In the data rows, 128 means zero.
Here are some points, each followed by its number:
144  53 128  73 191 114 137 100 113 116 128 142 111 174 117 114 132 133 199  72 157 215 151  93 0
207 128 183 131 148 134 118 116 180 144 111  63  85  69 118 133 104 157 171 107 180 154 140  98 1
172 136 182 144 124 111 138 127 141 151 127 103  95 107 137 136  84 131 154 146 161 137 124 116 2
153 141 142 146 121 133 125 118 134 122 132 102 116 121 140 140 127 153  97 125 136  88 128 108 3
129 102 100 119 117  94 157  45  91 125 136 136 109 166 160 118 127 145 152 162 154 169 169 118 4
119 107 101 110 139 119 127  95 117 119 152 115 121 157 137 121 140 127 128 133 131 139 134 112 5
 86 104 108 119 164 160 105 102  96 110 176  97 133 130 114 103 159  78 106 115  68 179  98  88 6
102 153 163 118  95  75 120 128  95 145 109 114 139 126 128 113  69 154  69 138 125  87 223 153 7
 63 194 113 113  13 114 180 124 123 121  96 201 104 152 180 142 105 183 119 195 161  60 157 219 8
157 132 163 174 154 150 125 128 134 123 127 110 140 105 128 133 130 127 127  97 125 143 131 115 9
 75 157  97  91  62 134 152 163 100 133 101 143  95 152 125 121 148 157 100 174 122  74  88 146 10
 89 137 102 123 108 126 160 116 131 128 135 168 127 138 135 131 152 114 151 160 134 108 100 149 11
215 114 171 136  91 103 115 151  99 130  96 103  55 127 128 148  84 186 107 142 179  97 127 114 12
113 198 157 157  46 115   0  93 179  97 103 126 165  44 140 100  15 140 140 128  84 132 237 255 13
210 151 203 173  98 122 128 106 131 143 129 117 100  86 138 144  57 138 128 138 158 113 146 140 14
111  82  86  38 171 150 180 222 139 149 128 147 110 175 103 116 164 138 109  91 146 152  75  87 15
 81 164 111 169  84 147 194 153 108 111  93 200 135 159 179 163 164 169  85 163 141  86 125 156 16
206  86 116 170 155 130 116 121 152 123 116 126 118 115 120 152 168 154 162 109 168 132 116 115 17
 83  96  72  90 153 158  33 120 103  97 195  47 166 122  74  53 162  50 102  96  20 228 100  96 18
157 164 175 177 132 123 107  84 187 120 113 128 150  92 160 139  73 152 167 115 137 131 191 161 19
100  82  96 126 196 142 113  75 123 108 187 110 160 138 125 106 177  77 133  77  97 207 120  98 20
147  62  38 114 210  93 127  80 158 172 100 149 163 181 118 159 182 141 174 114 159 140 152  95 21
142  83 119 153 182 114 147 124 127 149 150 126 136 135 120 130 155  99 126 109 134 154 116  99 22
156 152 181 108  84  90  82 121 151 127  94 112  76 115 121 119  83 175 161 161 162  65 149 157 23
 87 147 108 154 118 144 158 124 127 127 144 163 144 124 138 130 157 103 132 142 118 122  99 152 24
 89 160 119 158 122 141 175 183 125 101 152 181 181 132 132 126 190  84  92 133 125  46 111 152 25
140 165 162 127 100 109  63 112 170 118 108 123 117  94 137 109  78 164 156 138 138  94 182 178 26
127 100  98  93 149 115 109 132 115 151 128 107 125 148  99 114 137 115 110 126 118 116 114  95 27
108 139 136 108 118  98 100 115 130 135 117 123 147 137 125 114  93 133 122 127 111 118 175 151 28
156  65 124 122 204 116 157 150 106 163 136 127 125 145  96 150 152 111 114  83 152 152  90  53 29
 52 176  95 163  65 180 138 156 106  96 142 170 163 109 143 119 196 101  55 133  84 132 108 189 30
152  49 116 185 254 100 200 116  98 175 168 137 145 176 102 175 179  64 168  99 136 136  72  31 31
135 113 163 161 125 128 230 167 101 138 121 216  77 158 152 175 128 137 151 140 199 117  76 129 32
117 132 118 127 112 136 153 127 118 127 141 154 115 138 130 133 144 116 131 145 134 114  91 138 33
182 129 140 190 149 151 106 113 159 120 131 115 157  82 138 146 134 131 123  93 131 160 143 122 34
120 119 120  79 127 141 165 217 127 149  62 142 123 155 110 152 118 176 131 139 153 108  98 109 35
 84 123  74  55 104 164  80 112  83 109 179  78 138 120 100  69 126  76  89 112  49 221 102 102 36
202 121 153 163 121 133 120 107 140 131 126 117 128  92 128 141 114 139 127 126 147 153 140 130 37
127 131 153 124 112 140 182 191  91 130 122 130 104 146 125 136 125 134  86 132 137  97  97  96 38
184 115 123 156 110 135  92 105 143 118 138 111 130 109 115 139 123 136 152 142 140 116 119 137 39
128 120 137 161 152 106 116 105 124 147 127 149 182 111 137 134 104 105 112  90 116 165 213 155 40
115 103 113 107 141 107 131 105 131 131 117 120 129 173 149 118 112 154 145 159 142 144 163 128 41
 76 135 108  90 118 132 133  89 189 112 183 197 208 134 131  94  80  50 210 163  96 139 168 222 42
105 144 146 118 138 128 177 140 134 126 122 166 127 149 150 138 126 129 134 132 131 100 120 126 43
133 106 152 118 160 109 134 156 113 157 114 121 125 134 114 121 118 121 126 106 129 153 122 100 44
217 128 254 134 112 120 110 162 126 148 148  45  66  87  90 106  58 132 179 132 154 114 103  84 45
123  90  90 109 168 123 116 107 114 119 147 113 141 143 125 115 145 109 138  92 115 186 133  99 46
 46 228 255  88  80 147 165 218  88 115 130 136  99 120 153  96  36 127  49  86  82  89 154 133 47
 78 145 134  68  89 105  97 154  88 122 102  73  91 165 135  97  79 178  92 143 114 120 160 110 48
227  73 127 150 146 131 117  96 132 125 165 122  64 125  88 145 176 126 167 151 170  74  47  92 49
255 123 170 212 114 118 116  75 169 132 111 104 131  66 158 177  27 175 162 133 188 163 164 160 50
167 108 150  38  82  73 141 143  79 190 115 107  45 165  80 120  79 140 105 189 160  84 110  92 51
 10 189 118 140  95 186 134 178 100 103 150 168 186  74 131  95 133  68 103  95  58 184 116 190 52
161  86 118 135 174 121 132 150 104 146 133 116 133 144  95 138 131 108 105  82 126 151 118  85 53
134 133 120 138 139 153  71 145 151 110 116 102 151 104 114 114 128 133 138 111 111 140 131 131 54
100 101  93 127 152 141 108 132 105 110 148  90 140 140 126 111 155 123 105  94  98 175 134  93 55
118 110 114 119 119 122 113 130  72  99 156  85 117 165 138 113 127 124  91 116 114 161 141  88 56
108 158 155 157 120 147 163 183 115 112 130 145 165 138 151 127  94 139 106 121 118  98 150 135 57
124 141 105 107  66 126 178 163 110 142 110 185 136 179 150 134 114 149  97 219 145  49 123 172 58
114 122 149  81 104 115 109 143  90 128 142  82  95 143 107 101 101 118 108 144 109 138 119 104 59
201 132 219 210 149 117 112 154 133 127  97 117 116 118 135 148  92 169 132  81 175  97 161 128 60
134 144 147 142 123 127  79 124 143 114 128 119 145  95 122 118 108 124 144 116 112 133 148 156 61
181 143 154 145  89 133  62 131 137 134  85 110 133  70 105 125  83 155 131 137 128 131 145 166 62
116 123  86 106 135 142 134 118 147 132 125 155 154 130 131 132 148 117 138 141 123 139 129 142 63
 79 160  89  92 112 141 157 134 150 127 144 133 150 147 143 130 149 114 123 162 114  95 113 135 64
132  91 105 111 162  88 159 116  96 158 125 109 110 185 109 133 171 133  94 135 134  77 102  65 65
151 112  83 119 141 146  60 106 173 122 123 125 163  96 119 120 130 134 167 124 120 155 127 149 66
137 144  92 165 146 142  32  90 207 109  84 137 197  54 130 133 132 154 219  92 114 205 185 193 67
185 105 124 179 144 140  59 131 157 114 102 113 157  87 110 141 118 139 151 111 130 150 143 157 68
129 158 129 182 124 151  44 102 158  96 139 112 190  66 127 106 118 103 135 104  89 149 167 179 69
102 113 104  92 129 134 103 118  97 120 143  84 117 152 120 103 134 117 117 129 107 161 113  85 70
182  96 124 169 208 151 131  90 182 130 130 130 139 110 138 151 175 138 166  86 159 167 120 110 71
143 171 153 179 110 107  87  56 187 115 120 129 179  87 172 137  78 150 156 128 131 106 211 194 72
128 162 157 141 100 125  68 117 155 114 111 124 150  86 135 118  71 142 145 125 117 133 187 187 73
175 128 150 134 124 141 116 136 135 142 106  80 111  97 114 140 132 145 117 121 142 130 116 106 74
197 129 116 182 139 121 105  91 179 133  96  99 134 116 150 166 158 187 137 110 172  92 159 128 75
 54 137  27 109  91 137 153 117 176 131  93 216 182 119 146 155 176 139 177 160 156 144 132 216 76
171 104 112 129 137 125 107  97 160 132 133 127 109 115 113 136 158 137 171 146 156  97 112 128 77
107  76  65  42 102  95 129 116  51 115 117  34  53 214 112  97 155 149  93 181 127 100  97  30 78
124 118 102 100 107 143 175 108 119 143 150 169 130 136 109 126 141  98 126 174 130  83  84 139 79
123 116 106 119  99 124 185 127  94 147 160 166 102 140 112 123 173  82 139 160 142 131  47 131 80
 99 173  97  90  52 131 180 144 125 132 117 170 115 140 144 142 139 151  87 197 141  37 120 170 81
158  82 134 179 218  93 164 112 110 143 146 136 164 151 124 156 169  97 100  72 145 127 156  81 82
108 152 133 109 132 129 169 129 153 123 132 173 147 151 147 135 127 118 145 124 139 101 129 147 83
161 115 149 136 127  93 128 129 100 148 101 137 141 128 107 140  92 149  98 111 128 131 166 128 84
141 140 127 123 112 112  85 107 163 120 101 124 125 115 134 131 102 163 161 144 142 101 167 166 85
New points follow, each followed by the numbers of its five nearest points above by angle, seen from the average point of the numbered points, nearest first.
199  90 125 103 164 114 107 104 166 176 107  83  92 106  98 135 131 133 178 130 158 172  82  87 1 17 77 74 49
 93 147  98  72 106 120 159  53 187 147 141 209 171 121 139 120 106  96 176 178 129 130 151 211 42 76 63 83 11
189 130 145 205 150 116 106 111 181 123  76 114 149 103 170 158 131 185 152 130 175 137 186 140 75 50 19 60 34
102 146 168  85 109  94 104 113 118 151 131 113 135 108 117 102  41 110 110 127 103 153 193 151 28 7 13 73 47
 45 183 152 140  97 136 144 164 124 114 141 160 137 119 160 116 112 108 138 163 108 139 132 181 52 30 24 8 47
117 110 136  93 153 106 154 154  90 151 133  93  92 175 101 132 159 138  71 119 135  60 109  66 65 78 27 38 51
118 124 129  99 110 122 105 134 106 126 133  91 110 135 114 112 105 127 114 136 116 144 126 117 59 70 48 36 56
 52 122  71 202 181 189 203 142 100 107 197 169 152 141 130 143 255  49 110 107  81 119   0  84 24 33 80 25 6
 85 146 123  85  90 144 119 143 135 126 138 143 153 107 116  95  78  97 116 142  95 140 133 168 52 42 36 28 13
113 124 112 155 163 111 132 108 134 130 126 127 153 135 126 134 167 130  98  88 116 105 155 114 82 22 21 55 20
124 109 127 110 117 129 110 134  77 122 154  87 112 129 121 106  98 119  91 122 116 183 139 100 56 59 70 36 55
 50 171 135 123  96 153 129 149 119 117 132 173 156 109 142 112 133 104 123 122  97 150 127 187 52 30 24 42 76
103 152 124 148 127 153 183 186 119 109 107 172 172 148 164 147 120 154  76 111 121 120 147 138 57 16 43 25 30
163 125 136 138 119  97 142 133 109 146 116 133 126 138 130 145  78 131 115 135 142 119 160 121 84 12 14 7 51
 32 167  96 123  73 151 181 180 102 115 119 137  83 185 116 122 209 133 101 176 120   0  28 118 10 33 81 64 11
106 156 162 123 110 105 100 148 108 139 108 115 132 131 129 119  59 141  99 124 113 121 183 137 7 28 47 48 73
124 129 150 102  84 110 185 160 104 149 122 183  78 134 126 137  97 129 172 168 168 139  90 160 32 33 80 8 58
175 110 150 107 159 121 119 115 167 150 101 118 102 115 122 138 116 159 184 110 172 160 122 114 1 17 71 2 0
165 130 159 184 152 142 136 131 133 125 142 111 138  95 140 142 138 116 124  87 134 159 120 108 9 34 71 37 82
157 103 104 155 167 143  99 103 162 114 121 135 152 108 120 138 168 130 170 108 135 136 135 130 71 17 66 67 68
241  52 118 106 169 147 101 142 140 145 129 120  58 131  72 159 155 161 182 128 200 125  33  71 49 17 77 29 74
 82 138 103  57 136  63  78 114 157 161  76 117 142 161 120 100 103 164 150 145 121 104 188 148 28 41 85 48 7
114 135 108 134 126 149 150 171 115 123 119 129 142 143 133 139 131 133  94 129 120 115 112 112 38 57 25 16 35
 88 178 118 132  57 103 179 116 128 122  95 206 121 158 176 160 108 169 124 176 166  61 156 202 8 81 58 16 83
113 129 120  94 143 126 161 166 140 131 106 135 124 151 137 134 120 143 136 142 138 136 122 114 35 15 43 38 83
116 110 125 111 154  98 148 132 120 150 154 105  86 160 128 121 142 118  96 144 135  84 105  81 65 78 27 51 38
 82 166  88  94  64 128 120 154 121 132  85 138 101 150 124 128 146 152 116 175 121  68  98 164 10 81 8 58 64
191 119 144 173 164 128 122  59 181 140 134 140 146  89 143 146 133 127 190 126 161 146 149 138 71 50 19 37 34
150 115 111 136 123 116 127 122 102 139 130 121 145 133 114 133 103 115 104 129 120 135 146 119 84 53 56 40 27
111 123 163 162 164  75 140 108 128 143 133 136 144 136 140 131 110 125 109 103 128 114 192 132 40 82 7 84 28
146 122  95 166 161 166  65 114 156  97 153 101 164  84 113 115 202 102 122  94  93 125 109 120 54 69 18 20 66
255  31 124 166 176 140 150  93 136 137 159 119  58 134  75 167 196 108 190 137 184  87   2  56 49 17 77 31 29
129 132 159 164 133 152 171 172 105 103 146 180 168 125 150 143 100 127  93  96 126 111 143 147 57 25 47 16 43
181 157 152 171  95 156  62 117 140 108 124  67 126  82 116 133 102 173  49 102 112  47 143 131 3 62 74 14 60
124 109 119 119 115 103 133 108  89 102 138  99 110 163 150 123 126 149 110 123 134 151 165 106 56 4 5 78 41
100 138 136 125 108 160 155 187  95 133 126 162 125 110 122 121 128 104 122 115 117 183  81 149 52 30 80 24 33
155 145 133  88  86 126  89 115 142 142 105  94  98 114 115 120  96 153 121 166 136  96 124 134 23 51 62 26 85
161  82 178 114 146  72 142 178  84 187  87 128 114 137  90 137  88 135 121  99 161 182 161 101 44 84 53 29 51
140 111 136 134 125 104 137 127 106 145 119 121 143 138 127 128  95 122 106 131 129 132 157 119 84 7 40 44 28
 82 140  93  92 131 103  65 109 145 133 102  99 197 113 111  97  89 114 111 113  80 157 212 169 28 13 40 73 69
127 111 138 152 180 110 133 126 113 131 147 127 143 134 123 127 165 112  79  58 115 120 152  87 82 53 22 29 55
105 110 103  74 139 142 162 168 121 139 137 135 103 154 101 117 166 110 112 150 118  95  55  85 15 80 27 65 79
 58 158 172 105 115 102  95 137  83 104 127  74 119 167 144  83  73 139 103 122  76 135 168 120 48 59 28 47 7
 95 150 126 109 102 106 102 100 121 117 133 104 125 138 147 114 120 129 119 156 114  97 156 146 28 48 7 8 13
145 118 153 170 126 107 250 155 108 136 130 209  77 168 176 165 153 132 147 151 194 131  79 123 32 43 33 80 16
 77 105 100 119 198 138  98  92 150 113 153 114 164 132 128 100 174  89 151  75  88 201 140 110 20 46 55 6 18
 60 164 129  81  75 137 175 180 101 133 107 161  82 153 123 121 161 145  97 171 128  69  78 147 10 81 33 58 38
112 102 126  87 146 109 120 133  98 141 127 104 109 159  93 115 136 122 110 124 114  88 114  93 27 65 78 59 70
 80 144 110 106 116 133 175  78 168 115 176 195 196 121 157 114 113  73 188 150 105 159 156 197 42 63 76 83 24
 97 147 106 119 160 178 159 159 129 114 129 161 163 148 133 134 180 125  71  96  99  71  96 109 25 64 30 43 24
110 143 130 132 119 139 153 149 126 116 131 137 134 134 135 132 145 128  99 131 125  88 123 130 25 16 81 38 57
176 132 145 137 118 116 131  93 156 133 109 125 110 121 144 146 126 170 140 147 165 101 143 129 75 50 23 12 14
  0 214  77 118  59 134 118  72 172 100 133 242 208  92 159 101 100  62 207 180  78 183 169 255 42 76 52 24 63
130  85 115 118 166 116 129 122 107 110 164 103 121 148 143 105 123 100 150 117 119 206 122  93 46 20 0 55 6
139 106 123 154 160 102 132 128 121 144 135 127 143 149 126 140 145 125 107 100 125 124 154 106 82 22 53 31 29
122 120 120 107 139 137 175 197 125 144 106 154 120 168 122 156 110 142 152 131 160 119  85 110 35 15 32 38 43
 71 186 129 135  50 135 149 137 113 112 123 171 130 126 159 128 103 140 104 167 119 104 150 195 8 81 16 58 30
 92 154 102 137 113 165 135 163 112 110 154 114 148 129 132 128 152 109  65 133  94 107 101 111 30 25 64 52 24
 92 182 187 121  88 125 143 165 109 126 115 143 123 114 145 113  79 134  92 134 111  99 151 154 47 57 7 8 48
117 118  89 101 128  99 141  61 125 120 124 135 132 149 163 137 124 151 143 137 133 150 179 133 4 41 5 21 0
 96 173 125 135  56 105 179 115 121 122 108 188 109 152 171 148 110 159 133 187 158  62 149 195 8 81 58 16 11
186 135 162 150 139 146  79 148 167 148 108  72 106  56 119 131 107 147 157 106 133 192 120 110 1 74 37 68 34
 33 199  65  40  11 154 138 191  99 127  73 131  87 158 113 112 186 159  54 207 113  30  65 166 10 81 64 58 8
185  74  82 101 156 166   0  73 207 126 149  85 189  10  40  78 158  46 228 107  54 239  89 167 66 54 67 18 68
 62 173 112 166 114 140 151 106 142 105 146 192 168 121 166 129 154 109 130 134 114 122 142 197 24 30 76 52 11
138 124 139 151 131 139 199 145 109 134 122 200  98 143 148 158 144 139 147 127 171 141  93 130 32 43 33 80 16
173 138 148 130 128 142  94 130 149 135 113  96 113 101 117 132 116 143 125 118 140 131 120 113 74 1 45 62 37
121  95 112   5  80 106 101 155  59 147 128  64  47 163  76  83  85 124 118 182 105 151  82  79 59 78 51 70 48
 82 173 146 125  59 116 172 137 103 124 110 172 102 145 156 133  98 133 132 184 137  78 126 178 8 81 58 10 16
169 149 115 144 171 153  17  56 220 120  87 125 214  51 106 110 125 160 147  62 123 141 227 182 67 69 66 68 61
132 112 137  96 138  92 149 127 120 159 122 133 122 144 121 120 107 129 131 128 131 149 144 117 44 51 0 41 84
 85 157 108 126  94 132 128 135 120 119 125 145 144 123 137 121 138 124 116 145 107 122 133 168 30 52 24 64 8
 95 121 126 142 129 114 131 108  65  94 153  82 112 165 152 124 128 139  88 133 110 118 143  84 56 78 70 5 55
 83 150 121 104  99 102  94  81 127 100 135 105 127 138 150 103 114 140 109 141 104 113 191 155 28 7 13 48 73
 73 143 120 122 178 181 137 201 133 122 141 151 186 130 124 115 142  89  95  79  79 174 100 110 52 6 55 18 15
153  93 126 103 140 100 133 140 120 162 125 124  98 148 100 138 118 125 129 153 149 111 108 109 51 65 27 29 49
151 136 175 115 114  89 110 121 151 135 114 109  78 129 129 116  99 157 158 153 146  80 132 130 23 12 2 45 26
135 126 145 157 112 118 205 166 109 141  99 183  90 151 139 177 133 148 148 147 182 107  84 132 32 43 16 38 33
112 130 133  74  82 124  93 135  83 128 123  96  96 130 100  88  75 125 102 155  98 145 131 122 59 48 36 70 51
 78 177  72 165  61 174 173 136 105  99 152 162 151 127 145 126 218 109  56 157  93  80  87 166 30 24 25 16 33
193 139 160 167 106 147 119 138 109 140 124  80 110 101 104 143 110 137  93 136 130 121 106 101 74 45 3 12 14
 74 117  72  58 142 161 127  35 190 134 198 227 198 107 120  95 128  41 178 132  98 150 135 208 42 63 76 11 24
178 113 145 105 149 133 122 102 168 162 102  99 113  87 109 127 129 128 185 151 142 169 100 112 1 77 2 74 71
 99 140 173 129 117 101 139 103 107 107 114 134 122 153 161 127  78 153 121 131 128 132 201 151 7 28 47 41 48
166 145 142 146 102 100 103  98 165 119 100 141 112 122 147 144  84 176 167 150 173  89 185 172 85 26 23 72 19
 99 161 133 136  80 111 175 131 116 122 106 183 110 156 160 147 127 159 128 172 153  73 133 176 8 81 16 58 10
 98 149 188  91 111  73  99 111 118 158 115 137 142 115 111 103  27 118 119 119 106 138 214 166 28 7 73 13 26
140  85  90  81 142 112 212 255 105 168  69 155 120 175 111 149 135 182 144 149 182 117 108  91 35 15 38 32 29
206 121 185 217 188 167 133 125 158 126 148 102 139  77 125 160 147 117 125  48 150 158 123  92 9 34 71 37 17
 93 167 108  84  99 123 168  62 164 128 167 193 168 114 155 128  93  75 184 152 114 153 146 187 42 83 76 63 11
222 123 106 179 112 104  98  94 159 109 110 144 117 118 147 174 114 189 156 117 196  81 164 152 75 50 39 17 85
133 111 151 120 148  92 108 115 123 165 127 124 125 119  98 115 109  95 138 135 119 136 133 134 44 27 45 28 51
 77 142  85  80  72 147 125 173 106 142  84 135  98 154  95 118 156 147  95 167 115  80  54 139 10 81 35 33 58
132 116 119 118 140 112 133 121 128 139 122 134 131 140 126 135 124 132 132 130 137 124 139 121 21 65 41 0 31
122  83 147 148 210 111 122 155  84 166 160  88 153 129  82 107 135  59  90  68  80 180 116  52 53 44 22 29 6
135  97 117  97 135 117 121 110  97 132 145 113 121 129 118 116 101 112 136 110 113 209 136 109 46 36 0 70 18
 81 110 103 111 151 131  90  40 125 102 187 119 160 130 129  95 143  70 150 118  78 191 159 138 20 18 6 46 36
136  78 139 103 158 114 134 130 117 129 134 118 106 157 124 126 106 129 178 117 151 210 138 104 0 46 44 29 41
235 118 174 157  71 116 117 156 118 129  98 116  56 105 110 166  92 190 129 171 201  68 126 129 12 14 23 2 60
226 105 191 246 190 158 146 120 137 128 149  98 127  58 135 145 172 137 114  53 140 172 116  87 9 34 71 37 17
113 137 157 105 113 133 170 162 105 141 138 134 111 136 130 122 100 108 121 148 128 133 109 118 38 47 43 59 80
215 134 155 116  95 123 142  91 129 153  98 127  84 129 122 160  97 186 147 160 197  69 132 120 12 23 14 2 51
111 125 155 169  97 127 252 162  95 130 146 211  66 161 164 171 135 117 152 163 178 130  60 135 32 33 80 43 11
131 130 170 159 101 122 255 182 100 146 128 213  50 161 154 174 161 142 158 151 217 114  58 130 32 33 43 80 38
206 109 173 114 104 119 100 164 133 131  87 118  90 126 106 138  65 182 156 134 177 108 146 131 12 23 45 60 2
219  94 177 172 141 155  29  77 156 132 160  90 112  47  47 131 123 106 187 107 121 124  87 146 39 68 37 1 77
153 107  86 101 122  84 138 114 110 156 103 110 124 157 112 145 134 157 100 147 143  86 144 103 65 78 51 27 21
 68 172 130 137  95 140 110 137 130 112 126 151 163 106 142 111 118 107 121 126  87 148 150 187 52 30 13 69 42
 97  91  62  48 125 122  90  97 105 129 139  70 106 163 100  90 157 116 125 157  77 166  98  87 70 36 78 27 18
152 118 139 141 151 129 125 120 144 136 123 128 126 117 127 134 127 132 154 115 145 151 128 117 71 1 17 34 9
 98 145 107 106 107 137 147  93 166 127 150 187 178 110 144 123 113  90 165 164 116 132 148 185 42 76 63 83 11
209  93 125 162 168 138 111 123 159 121 106 126 113 121 126 164 135 157 178 106 181 130 117 110 17 71 75 77 1
194 115 163 132 112 110  99 148 138 129  96 120  84 107 110 139  84 172 163 128 175 119 141 130 12 23 1 2 45
106 141 106 144 137 148 136 146 135 116 145 141 155 132 137 131 161 115 100 115 110 109 116 125 25 30 24 64 52
157 117 119 162 183 138 119 102 173 123 128 125 159 112 138 141 154 132 156  88 135 159 138 124 71 34 17 67 9
106 158 137 145 107 137 134 140 128 111 129 140 150 122 149 129 113 134 102 124 121 113 161 154 57 47 30 16 8
 61 152 118  80  96 111  55 119 103 107 122  76 162 126 140  82  54 131 114 136  65 192 189 151 28 48 36 13 73
125 113 116 119 165  96 133 105 142 153 118 137 141 146 127 130 133 125 141 120 139 124 165 124 21 41 82 0 40
139  98 132 171 189 122 148 130 111 135 149 142 155 128 135 138 156 110  87  83 136 141 143  99 82 22 53 31 29
108 132  98  98 106 101 109  91 138 139 130 136 133 143 123 122 107 120 131 162 120 101 152 151 28 42 8 81 64
135 129 137 136 115  86 163 130 101 144 146 102 138 162 131 147  82 134  83 128 138 103 183  96 7 84 48 51 56
129  98  93 111 158 116 119 133 112 145 131 103 131 152 101 122 159 107 105 124 103 128 112  83 27 65 53 70 29
117 120 110 127 115  88 127  69 125 111 117 136 111 154 160 128 126 154 143 139 140 139 181 147 4 41 5 85 72
154 122 134 122 157 124 104 131 163 143  96 109 120 111 117 130 136 157 152 112 146 146 137 116 1 71 17 74 75
139 105 162  39  69  76 228 192  92 189 119 150  28 205 113 132  57 142 166 209 191  87  53  95 51 32 35 38 58
171  96 114 132 117 109 155 113  82 141 118 147 148 129 119 146 118 131  72 110 155 136 177 136 84 40 82 7 53
 51 205 129 242  86 193 162 196  72  74 139 127 190  99 166 135 168 108  34  87  73 137 126 144 30 52 57 25 24
168 121 129 158 124 116 126 120 148 124 112 128 113 138 143 152 122 166 159 135 175 106 144 136 75 50 17 60 12
116 124 111  80 110 101  81 109 123 158 116 118 155 115  97 107  95  99 118 142  98 152 162 150 28 36 13 18 73
 65 142 114 194 166 160 176 127 137 107 163 190 173  94 146 134 195  63 149  94 100 172 101 156 24 52 30 25 20
 79 107 148 128 172  76 109  64 153  88 148 146 173 140 178  99  79 122 215  81 123 244 255 175 40 67 42 0 19
151 137 139 231 111  96 137 158  99 149 108 160 196  77 171 188  46 133  91 131 128 180 217 177 40 84 50 72 19
 54 182 183 148 111 129 210 153 112 120 142 201  84 153 159 140 159 128 112 137 147  58  93 152 43 16 33 32 83
 65 185 197 109 106 139 132 203 101 110 127 136 130 133 133  96  61 142  76 114  87  77 153 130 47 57 7 48 38
 91  91 104 141 193 146 110 100 118 108 179 106 169 121 131 106 163  78 142  80  87 224 135  91 20 46 6 55 18
 46 221 253 117  58 112 168 234  69 118 119 117 115 128 155 102   3 131  64 139  92  48 148 151 47 57 7 48 38
 97  81  88  45 111  90  51  54  81 121 171  40  71 166 101  79 106 111 123 147  94 165 130  88 70 59 78 5 36
181 150 154 159 114 146 120 114 137 115 131  94 117 105 135 143 123 162  94 102 141  88 142 105 3 74 60 75 14
 89 155 100 121 100 185 153 228  77 113 143 103 149 139 119 123 159 111  19 131  77  72  67  77 38 25 30 10 64
169  99 111  66 108 167 195 113 100 143 151 175 119 134  90 123 153 110  86 144 129  67  87 104 79 80 33 38 65
 28 198 111 132  42 138 164 125 103 102 128 185 162 148 179 136  96 116 117 176 102 102 151 217 8 16 81 30 58
172 116 125 130 145  91  92  58 198 123 110 160 124 118 138 149 126 164 220 142 183 104 173 176 85 77 72 19 75
108 133 105  80 100 142 123  85 146 131 141 179 159 119 119 114  98  96 139 174 109 106 148 192 42 63 76 79 11
 43 177  42  51  45 133 147 159 118 134  75 154  91 161 123 116 187 140 102 212  97  63  57 164 10 81 64 11 58
 34 230 255 119  76 135 157 233 100  99 101 147 122 129 162 116  19 128  74 124  84  48 176 159 47 57 7 48 8
197 118 133 141 156 158 100 144 157 144 102  75 111 105 106 140 131 153 141 105 149 152  96  80 74 1 17 71 9
 86 159 112 153 148 176 163 157 131 114 128 154 175 139 141 135 160 110  78 101 106  97 113 118 25 30 24 57 52
 69 162 131 122 148 139 127 155 149 116 115 138 159 134 150 125 146 133 127  99 110 118 151 143 52 57 83 25 30
196  96 116 122 142 147 110 156 130 150  97  76  99 125  91 143 142 161 136 128 156 130  71  70 74 49 17 29 1
133 152  81 172 170 128  52  41 228 125 108 115 192  69 168 127 162 139 189 135 101 182 180 165 67 66 69 72 19
 73 144  77  98 143 161 136 163 140 127 135 122 152 137 119 115 184 102 101 125  94  96  87 107 64 25 30 15 24
148 136 129 129 135 121 120 107 157 130 116 122 124 118 132 131 154 151 133 129 141  93 134 125 75 77 3 17 85
141  90 117  97 177 145 181 178 136 144 116 160 117 156 112 145 160 122 144 105 150 155  77  90 15 29 31 35 53
203 132 179  81 157 106  91 116 195 177 107  87  72  93 124 117  77 158 221 132 170 169 109 109 1 2 45 23 50
 66 168 120 130  99 128 132 138 133 125 130 152 144 113 135 113 135 100 123 124  92 145 121 165 52 30 24 64 11
 99 127 132 103 137  94  95 129 130 148 128 119 156 125 110 107  84 108 128 115  99 146 167 148 28 40 13 7 73
 74 153  66  93  49 130 164 175 107 138  73 151  94 146 120 126 200 144  75 196 127  67  56 148 10 81 58 33 16
170 147 190 166 122 120 117 129 135 118 109 109 114 109 135 144  93 159 123 106 148 103 157 135 60 14 50 19 12
 60 151 147 132 135 144 144 171 121 124 127 162 127 120 126 117 141 101 142 112 105 149  95 147 52 24 30 25 43
163 111 135 126 125 135 113 124 126 137 130  98 108 120 111 128 122 137 115 129 133 125 106 103 74 49 45 12 1
224  92 158 135 150 152 105 123 131 156 118  99 100  91  79 131 128 146 119 100 154 110  90  95 74 49 1 17 45
124  89 155 105 183  99 136 138 104 170 147 129 126 118  86 110 118  71 130  84  98 164 118  96 44 53 29 22 31
129 127 147 142 153 162 182 182 124 128 142 158 132 141 131 140 134 116 103 108 131 142  96 106 38 15 32 43 29
108 135  81  99 118 159 145 132 148 120 142 151 167 144 125 134 167 115 131 158 117  95 106 136 64 63 11 79 24
 81 124 168  59  90 114  79 172  48 110 152  42  91 143  92  93  53 100 112 135  82 179 132  95 59 48 70 56 36
107 148 112 136  93 146 184 151 110 125 125 181  94 132 140 159 182 125 108 123 147 134  78 150 33 16 80 32 24
147 149 124 151 151 140  79 119 163 118 104  91 153 102 128 125 140 142 117 101 114 136 147 119 54 34 69 68 67
 57 125 109  90  91  82  85  85 117  95 145  80 145 182 142  97 118 133 144 151 119 108 198 164 28 41 48 7 5
 76 116 130 164 205 214 137 234 112 118 189 139 184  97 100 107 168  38  88  46  46 205  42  64 6 55 18 20 52
 68 153 113 160 107 166 135 156 114 113 147 161 170 101 132 113 149  84 115 115  82 177 103 167 52 30 24 25 6
148 109 155  11  45  67 130 122  68 152 102  98  27 182 103 104  33 166 162 208 158 124 131 112 51 59 48 23 78
 86 150 130 135 129 143 149 142 128 117 148 141 142 137 141 123 135 111 105 128 103  92 113 128 25 64 24 30 43
126 136 171 146  94 113 243 189  83 125 120 204  59 178 157 157 127 151 133 153 179 100  79 131 32 38 43 33 16
192 106 122 137 127 134 115  93 154 122 140 135 101 115 114 142 134 143 161 150 166  90 114 131 77 49 39 17 75
 98 134  93  81 116  98  98  75 153 141 129 124 144 130 128 107 131 113 134 140 116 123 166 152 28 42 63 41 76
177 123 171 131 115  78  84 111 150 128 104 118  77 103 130 130 100 165 180 162 164  66 152 148 23 85 26 12 14
178 117 158 112 143 123 108 123 152 152 112 116 101 111 119 129 105 152 172 123 152 156 115 116 1 2 45 74 37
102 173 135 145  58  98 167 108 133 115 104 197 125 145 179 152 114 161 133 171 162  58 157 206 8 81 58 16 83
109 105 124  94 186 130 117 128 120 127 138 112 151 141 119  98 122 115 131  62  98 214 143  87 46 20 55 0 18
